In the rows, 128 means zero.
Rotation paths and how fast each direction turns (degrees each step):
Each turn is a multiple of 5 degrees from 10 to 175, or 0.
Each row of a path follows its step; steps can be skipped.
Rotation 1:
step 0: [128 124 133 129 120 138 124 134 122 128 121 129 133 127 127 132 131 140
 137 133 119 125 133 133 136 121 119 126 137 125 119 128 125 120 121 130
 123 120 125 125 136 135 129 133 135 135 125 127]
step 7: [129 127 136 128 134 116 128 119 128 131 131 133 126 132 141 112 133 137
 132 122 126 132 115 125 123 131 126 133 125 131 129 131 139 134 130 132
 129 124 134 130 134 130 133 125 125 130 136 123]
step 12: [122 121 133 129 118 128 124 128 129 131 125 126 122 129 128 133 119 118
 131 123 132 122 112 127 131 132 125 122 125 124 124 124 129 128 122 126
 123 129 134 124 128 115 120 131 133 130 122 113]
step 13: [126 125 130 120 115 127 117 132 130 132 137 124 134 128 120 129 124 122
 125 120 121 128 123 135 126 136 123 133 125 122 135 123 123 122 121 138
 128 131 121 126 127 129 130 128 128 126 130 114]
step 16: [125 134 127 125 131 139 136 134 137 119 126 116 133 132 130 127 126 137
 138 123 120 127 127 132 131 131 129 125 128 129 129 135 141 135 135 126
 125 131 124 133 128 130 120 137 131 131 127 138]
step 17: [122 125 132 124 127 137 130 128 130 123 130 128 134 126 138 133 127 140
 136 138 123 131 131 122 121 130 130 126 136 135 125 124 140 126 124 130
 116 121 123 122 133 132 127 132 138 138 132 128]
step 18: [117 127 131 126 126 129 125 123 128 126 129 128 126 121 135 128 126 131
 137 127 132 130 136 139 126 139 136 129 128 133 120 127 135 127 122 126
 135 113 129 129 137 127 140 128 123 137 136 132]
step 19: [127 127 129 133 125 125 122 127 124 122 128 136 131 126 136 128 124 129
 118 140 127 135 137 142 127 123 138 128 122 139 125 119 134 126 124 121
 130 130 127 136 125 121 138 123 120 127 131 128]
Directions:
[131 126 126 131 132 128 128 128 126 129 127 128 126 128 129 126 126 124
 127 128 128 127 131 130 125 129 130 128 127 127 130 128 127 127 126 127
 127 128 127 129 129 130 129 128 124 129 129 129]
85
[128 128 128 128 130 128 129 129 129 124 127 126 130 129 130 127 128 127
 128 130 129 129 123 127 128 127 128 129 126 126 128 127 128 132 129 127
 127 130 128 128 128 129 126 126 127 131 129 127]
80
[127 129 127 128 128 126 127 126 127 126 125 130 129 128 126 127 128 128
 123 126 130 128 126 129 129 131 129 127 126 128 127 127 131 126 128 131
 127 127 128 127 129 130 131 129 130 129 129 127]
65
Rotation 2:
step 3: [127 119 123 133 133 123 124 131 119 130 133 131 124 130 113 127 129 132
 129 119 120 126 131 130 129 120 128 130 131 121 133 136 133 122 122 126
 122 128 126 125 127 124 140 128 130 133 137 117]
step 4: [126 130 134 129 127 129 131 132 125 127 129 121 133 129 123 125 134 118
 131 122 123 116 130 120 128 121 121 132 121 130 131 124 116 138 122 123
 128 123 132 132 126 134 136 121 128 118 121 124]
step 6: [132 123 120 129 127 130 133 130 121 124 130 117 131 136 127 127 128 118
 133 131 133 116 132 132 117 129 118 122 128 131 129 125 137 132 128 126
 137 125 130 124 125 130 121 135 140 130 125 127]
step 7: [134 128 129 128 130 118 140 121 124 124 131 134 133 133 122 134 121 133
 129 128 125 132 128 131 120 126 121 138 130 122 137 127 136 135 121 123
 122 126 133 128 133 118 131 132 125 130 138 134]
step 11: [133 124 123 138 123 124 125 129 129 120 125 134 128 128 122 136 133 129
 133 121 124 129 126 129 124 122 125 133 125 130 139 136 121 123 130 120
 120 124 117 133 130 117 134 126 133 128 138 122]
step 17: [140 127 125 125 132 132 128 126 125 134 124 116 129 125 134 130 123 121
 131 125 126 131 132 131 123 122 120 146 130 132 138 131 120 125 122 127
 126 124 127 123 122 119 123 122 129 125 124 127]
step 18: [138 127 128 126 124 120 124 142 123 131 130 120 130 136 127 127 132 130
 132 124 124 129 126 136 124 135 136 130 131 123 125 130 137 137 131 134
 118 123 131 126 134 120 135 128 136 131 122 123]
step 19: [127 126 120 132 124 120 126 132 131 125 121 137 135 132 126 129 130 121
 130 119 132 122 130 130 129 133 118 132 137 133 137 127 123 130 128 120
 123 118 124 136 127 129 124 130 139 118 131 126]
Directions:
[130 131 127 129 125 129 125 127 127 124 130 127 130 129 127 127 129 129
 127 130 128 126 128 127 129 128 129 127 128 127 126 129 131 130 127 130
 128 127 129 127 129 128 127 127 125 127 127 124]
175
[130 130 130 128 130 126 127 130 129 129 129 127 127 129 127 128 128 127
 124 130 127 129 128 130 129 129 126 125 129 131 128 129 128 130 129 130
 126 130 127 127 127 127 129 126 127 130 130 130]
140
[126 130 130 129 127 130 127 131 128 129 130 126 129 127 127 127 126 129
 130 128 129 130 127 130 126 131 127 131 128 129 125 128 130 129 131 128
 128 127 126 130 127 128 126 129 129 127 126 127]
85
[129 130 126 132 128 129 130 127 128 130 128 130 125 127 128 129 128 129
 128 127 126 128 125 129 130 128 129 130 129 125 126 129 130 129 130 129
 127 130 130 129 130 126 130 129 127 130 130 128]
170
[127 127 127 129 126 129 129 125 129 128 129 129 129 130 128 129 129 130
 129 129 127 127 126 130 127 129 124 126 127 129 126 129 130 126 126 128
 130 129 124 128 128 125 128 128 128 126 131 129]
80
Rotation 3:
step 1: [136 125 126 136 129 140 125 128 131 134 126 126 132 133 136 124 116 119
 128 133 130 125 133 134 134 125 127 130 135 129 127 124 134 129 130 125
 124 128 134 133 128 126 123 137 136 133 122 135]
step 7: [130 132 132 132 127 128 126 122 131 127 118 119 131 128 121 129 123 131
 122 137 129 128 132 129 136 127 123 132 128 125 127 131 120 125 136 117
 138 125 126 131 127 132 123 142 127 129 131 123]
step 8: [136 123 128 131 134 122 125 139 125 129 128 123 119 121 134 124 128 137
 132 126 117 126 135 121 130 125 132 131 134 124 132 127 133 123 129 119
 130 124 122 134 132 126 128 126 129 132 132 118]
step 11: [142 133 131 129 134 123 126 130 135 126 132 125 122 121 132 125 129 128
 138 131 122 120 128 133 135 137 128 121 129 116 125 124 131 128 125 128
 118 129 136 130 132 126 122 128 125 128 127 131]
step 12: [135 133 127 128 123 140 119 122 121 133 120 131 136 131 133 131 128 129
 134 133 133 127 132 129 130 127 129 133 126 125 125 134 133 132 123 128
 128 130 137 131 129 126 119 139 127 123 135 120]
step 13: [131 134 132 120 134 126 120 130 128 126 126 132 130 117 130 121 125 130
 123 133 127 122 124 128 131 124 131 125 128 119 128 129 126 123 133 125
 131 135 121 137 142 122 130 131 129 123 120 122]
step 14: [142 124 123 122 130 128 130 114 126 135 138 130 124 132 136 132 127 136
 131 132 128 124 123 127 130 137 122 130 131 124 125 125 130 131 121 130
 131 124 126 138 131 129 128 127 130 126 131 119]
step 15: [130 131 123 131 119 130 120 123 129 125 119 121 135 128 124 128 126 131
 121 131 128 114 127 132 134 132 129 129 130 133 120 132 125 131 139 123
 132 130 125 139 126 130 134 136 133 127 128 124]
Directions:
[129 126 127 128 123 128 126 128 127 126 127 126 125 128 129 129 128 130
 128 128 131 125 127 128 126 128 129 127 126 129 129 131 129 129 126 131
 128 129 129 129 127 129 126 128 129 131 129 129]
125
[129 131 128 129 128 130 132 128 126 127 128 126 130 128 131 129 129 127
 127 125 131 126 128 127 128 129 129 131 128 130 127 126 129 128 129 128
 129 128 128 130 127 128 125 130 128 126 127 129]
130
[126 129 132 125 127 127 128 127 126 127 127 129 129 126 128 128 127 128
 128 130 126 127 126 128 128 125 129 127 126 130 132 125 126 127 130 128
 127 128 128 130 127 128 127 130 129 131 128 128]
130
Rotation 4:
step 0: [133 130 119 125 133 137 137 122 125 131 135 129 125 135 118 128 119 132
 126 120 127 131 119 124 133 138 128 125 134 122 134 121 129 129 131 137
 123 125 128 124 137 123 129 124 130 141 131 122]
step 1: [116 139 137 125 121 126 133 126 124 124 119 133 129 135 123 124 122 117
 130 138 130 133 131 120 118 133 130 130 141 122 125 138 124 132 133 129
 129 130 132 127 126 125 131 125 124 123 129 126]
step 6: [123 123 136 135 129 127 132 130 130 115 130 130 131 129 121 125 119 123
 122 128 122 129 123 132 132 124 130 136 128 130 118 127 126 126 137 130
 123 123 142 131 121 141 128 123 137 128 133 134]
step 8: [131 136 131 125 128 127 131 132 133 121 130 129 122 118 136 121 123 121
 125 120 134 136 120 122 139 127 128 125 128 116 128 132 120 119 125 127
 126 120 120 127 133 129 126 129 125 137 134 132]
step 11: [136 135 128 140 130 130 130 125 134 131 130 128 127 129 125 131 129 127
 131 128 126 121 132 123 137 124 128 133 128 118 118 139 118 116 123 139
 132 122 126 136 121 130 131 124 130 134 124 126]
step 13: [138 135 127 123 128 122 131 124 133 131 131 127 129 120 127 135 120 126
 126 134 127 133 130 111 129 127 132 127 133 136 131 125 122 131 136 126
 135 125 130 127 131 129 113 130 129 134 116 134]
step 18: [121 136 122 124 122 124 132 134 127 120 135 128 124 134 129 132 123 133
 123 132 127 131 147 122 133 131 120 121 138 131 126 125 126 136 126 134
 116 131 128 129 121 129 122 124 128 131 131 131]
step 20: [124 128 131 120 141 122 137 129 125 122 121 135 125 126 124 122 131 121
 123 133 125 129 122 127 125 125 121 114 135 128 133 135 133 136 128 129
 132 136 116 135 132 135 132 127 133 125 128 131]
Directions:
[128 127 127 122 127 130 130 128 126 130 130 129 129 128 125 130 127 128
 128 127 127 127 130 128 128 128 131 127 130 130 127 129 127 128 129 128
 127 131 127 131 128 126 129 127 127 126 131 126]
20
[126 129 128 127 128 127 128 129 130 127 131 126 130 128 129 127 129 130
 127 126 129 129 129 126 127 127 129 131 126 128 127 125 129 130 125 127
 129 126 128 130 126 126 129 128 128 128 131 131]
110
[129 126 129 128 128 126 129 129 126 128 125 127 131 128 128 126 126 127
 132 126 127 131 127 124 128 127 128 128 130 126 129 129 128 130 128 128
 131 129 126 127 130 126 130 129 129 127 129 131]
95
[127 129 127 128 126 129 126 126 126 129 127 128 130 127 131 128 127 126
 126 128 129 128 129 124 128 131 129 130 129 128 132 127 129 129 129 129
 125 126 130 127 129 128 125 127 128 128 129 127]
85
[130 130 129 129 126 128 129 127 128 128 127 127 130 128 127 125 129 127
 129 128 127 126 130 130 127 126 130 129 129 127 130 128 128 129 127 125
 129 128 131 127 128 132 131 126 125 126 129 126]
140
Rotation 5:
step 5: [130 135 130 134 123 123 132 129 144 133 128 123 121 126 131 132 123 130
 136 139 129 132 122 133 123 131 140 127 139 135 127 123 127 130 122 130
 137 124 129 130 127 128 133 127 126 119 129 125]
step 9: [123 133 132 139 130 133 129 126 137 132 131 119 132 124 124 127 126 118
 123 136 138 131 126 126 136 125 132 135 128 134 120 129 129 127 130 125
 140 131 133 125 129 127 130 113 123 127 132 121]
step 10: [119 129 135 131 130 124 122 125 134 125 132 125 125 127 129 126 122 133
 125 133 125 136 117 124 132 119 135 117 134 130 118 120 126 127 126 132
 129 126 130 140 126 126 123 116 133 123 134 129]
step 11: [134 125 131 135 133 127 133 129 133 128 134 119 124 125 136 125 126 126
 122 141 130 134 114 125 130 128 142 127 129 125 130 125 127 127 119 129
 131 130 123 129 140 140 133 132 129 129 130 130]
step 12: [118 126 130 133 133 126 131 129 128 125 135 118 120 118 126 123 132 121
 131 134 135 118 120 126 129 132 134 124 130 129 128 123 135 122 130 141
 126 138 129 129 124 125 135 128 122 119 128 125]
step 13: [123 132 123 128 130 129 122 123 141 126 141 117 131 127 123 120 127 126
 126 122 135 121 126 130 134 123 138 130 125 133 132 128 139 122 130 130
 130 123 122 136 127 137 128 122 130 128 130 134]
step 15: [123 130 129 136 126 133 122 118 129 137 137 115 132 127 133 128 125 121
 127 135 120 137 128 125 135 128 135 132 131 135 119 116 130 127 125 131
 131 132 126 125 122 127 138 127 131 122 127 133]
step 19: [133 128 130 135 133 129 125 119 131 132 128 120 123 127 131 125 120 121
 122 130 130 112 129 129 133 124 133 138 129 136 121 133 136 121 131 122
 129 135 134 135 119 129 127 128 133 124 127 134]
Directions:
[127 127 128 129 128 129 132 125 126 126 129 128 129 125 128 128 130 130
 128 128 131 128 125 128 130 127 129 129 127 130 127 128 127 128 129 129
 125 127 130 130 131 128 125 130 129 129 129 127]
35
Rotation 6:
step 3: [116 122 136 130 126 134 129 129 122 125 139 129 128 124 129 124 134 137
 135 131 123 123 117 126 120 133 137 113 127 128 136 124 134 130 127 129
 129 127 129 131 123 133 119 124 128 133 132 132]
step 6: [125 131 133 126 120 122 124 130 131 130 129 122 125 130 129 128 131 128
 127 130 139 108 113 128 116 138 128 126 137 124 129 130 126 120 117 135
 124 128 130 127 126 124 128 130 129 127 129 131]
step 7: [126 132 131 128 128 134 134 136 115 122 128 114 130 125 128 129 122 138
 122 125 129 122 127 123 126 123 131 116 129 130 128 122 137 124 124 134
 122 135 141 133 127 132 127 127 120 126 126 130]
step 9: [117 122 132 131 126 126 135 133 122 125 125 130 126 129 130 126 126 128
 124 130 130 117 132 122 130 138 132 117 135 126 125 116 129 127 124 126
 129 128 142 137 130 132 123 132 118 124 129 138]
step 13: [129 127 143 129 120 135 128 134 115 128 138 134 130 124 127 128 126 134
 121 135 128 121 122 133 136 130 138 116 129 130 125 123 129 119 127 132
 131 131 127 129 127 132 122 133 134 120 129 129]
step 14: [120 132 127 128 134 122 132 141 135 120 118 127 127 135 131 123 131 132
 124 137 126 114 124 138 126 132 129 125 129 125 125 121 124 116 123 134
 127 130 125 134 125 128 124 126 126 124 124 122]
step 18: [118 131 136 126 131 129 124 130 124 131 130 124 124 127 121 122 128 136
 123 135 123 122 121 128 115 132 131 121 126 126 127 127 118 126 116 126
 133 125 126 129 121 125 126 137 139 128 127 116]
step 19: [119 124 132 129 130 125 133 135 124 122 135 118 128 127 117 129 129 126
 124 136 139 121 123 128 139 134 137 125 137 131 135 120 128 124 128 130
 132 137 135 134 121 122 125 124 126 128 128 126]
Directions:
[130 128 128 127 128 128 129 128 126 128 124 128 125 127 126 128 130 129
 127 126 127 128 125 126 127 126 129 130 128 127 130 130 126 128 129 131
 130 127 128 128 130 126 131 130 128 126 129 131]
65
[130 129 126 126 126 125 129 126 126 127 130 128 128 129 128 127 128 128
 128 130 129 127 126 126 130 130 125 129 125 126 129 126 129 128 131 128
 128 130 129 127 125 126 126 130 128 125 128 128]
175
[126 125 128 126 127 127 128 128 130 131 130 130 126 128 127 126 125 129
 126 129 129 128 126 127 127 130 126 127 129 130 129 128 127 130 127 126
 128 124 129 128 127 126 129 128 127 129 130 131]
115
[128 129 128 131 129 129 128 128 129 128 127 131 130 127 129 127 127 128
 126 132 127 127 128 128 131 128 125 126 128 130 130 128 127 126 131 129
 131 127 126 128 129 128 130 129 129 128 127 126]
20
Rotation 7:
step 4: [125 126 129 134 124 126 120 128 126 133 117 132 134 116 124 127 133 136
 131 132 133 125 125 115 128 128 124 122 140 124 139 124 136 121 129 124
 124 128 130 132 125 130 131 127 126 126 125 130]
step 10: [128 121 128 124 123 126 121 126 130 134 138 135 132 122 140 126 132 130
 129 129 133 124 127 120 128 124 126 122 138 131 130 122 132 125 123 121
 117 131 129 134 121 121 127 138 129 119 129 124]
step 11: [132 129 120 132 124 119 129 134 127 137 130 130 125 127 129 132 136 121
 127 131 122 138 139 129 119 123 139 131 138 129 132 127 126 128 128 125
 125 130 130 125 125 119 137 128 120 123 132 132]
step 12: [125 128 129 141 126 122 122 129 128 137 117 128 123 126 125 130 137 118
 124 120 128 127 134 117 133 133 131 120 132 127 121 124 128 131 131 137
 124 126 125 122 131 137 127 129 125 128 133 127]
step 13: [129 123 126 135 134 129 116 122 134 127 120 133 124 127 128 119 135 133
 129 122 131 120 126 125 136 126 135 127 133 135 128 131 131 128 122 115
 122 129 128 134 123 126 120 132 126 124 135 129]
step 14: [126 128 116 137 127 131 128 130 132 132 119 129 130 126 118 124 126 131
 124 137 128 122 131 133 120 118 129 126 138 128 132 126 131 120 133 119
 126 135 128 122 125 120 138 127 130 128 127 132]
step 18: [122 132 127 139 120 119 122 124 132 136 123 124 120 129 127 131 126 126
 130 124 138 121 125 120 129 127 131 133 133 128 125 122 121 126 118 129
 117 134 128 131 124 127 121 128 125 126 122 125]
step 20: [125 126 122 129 125 124 123 138 135 137 131 135 129 118 127 127 127 126
 131 129 122 124 133 127 128 117 123 116 135 121 128 122 134 125 135 127
 127 126 132 122 129 126 130 131 135 118 136 129]
Directions:
[129 128 127 127 128 130 125 131 129 127 130 129 130 128 127 127 128 127
 126 126 128 127 129 129 132 130 128 128 128 127 127 129 130 129 127 128
 128 126 126 129 126 128 128 132 130 131 130 126]
110
[129 128 130 128 128 129 127 127 126 127 125 128 129 127 133 129 129 131
 127 126 128 127 125 126 125 129 126 128 128 127 126 130 129 129 125 126
 127 128 129 128 129 131 128 129 126 128 129 127]
120
[129 127 128 130 130 127 126 128 130 127 127 127 126 127 129 128 129 128
 130 125 127 131 129 127 129 129 128 129 129 125 131 130 128 129 128 128
 130 126 125 129 128 132 128 126 129 128 127 131]
80
[130 130 129 131 129 127 127 128 124 127 126 128 125 128 125 126 126 128
 128 129 129 124 128 129 129 124 127 130 129 128 128 129 130 128 127 128
 126 127 127 128 128 129 125 128 128 129 127 129]
70
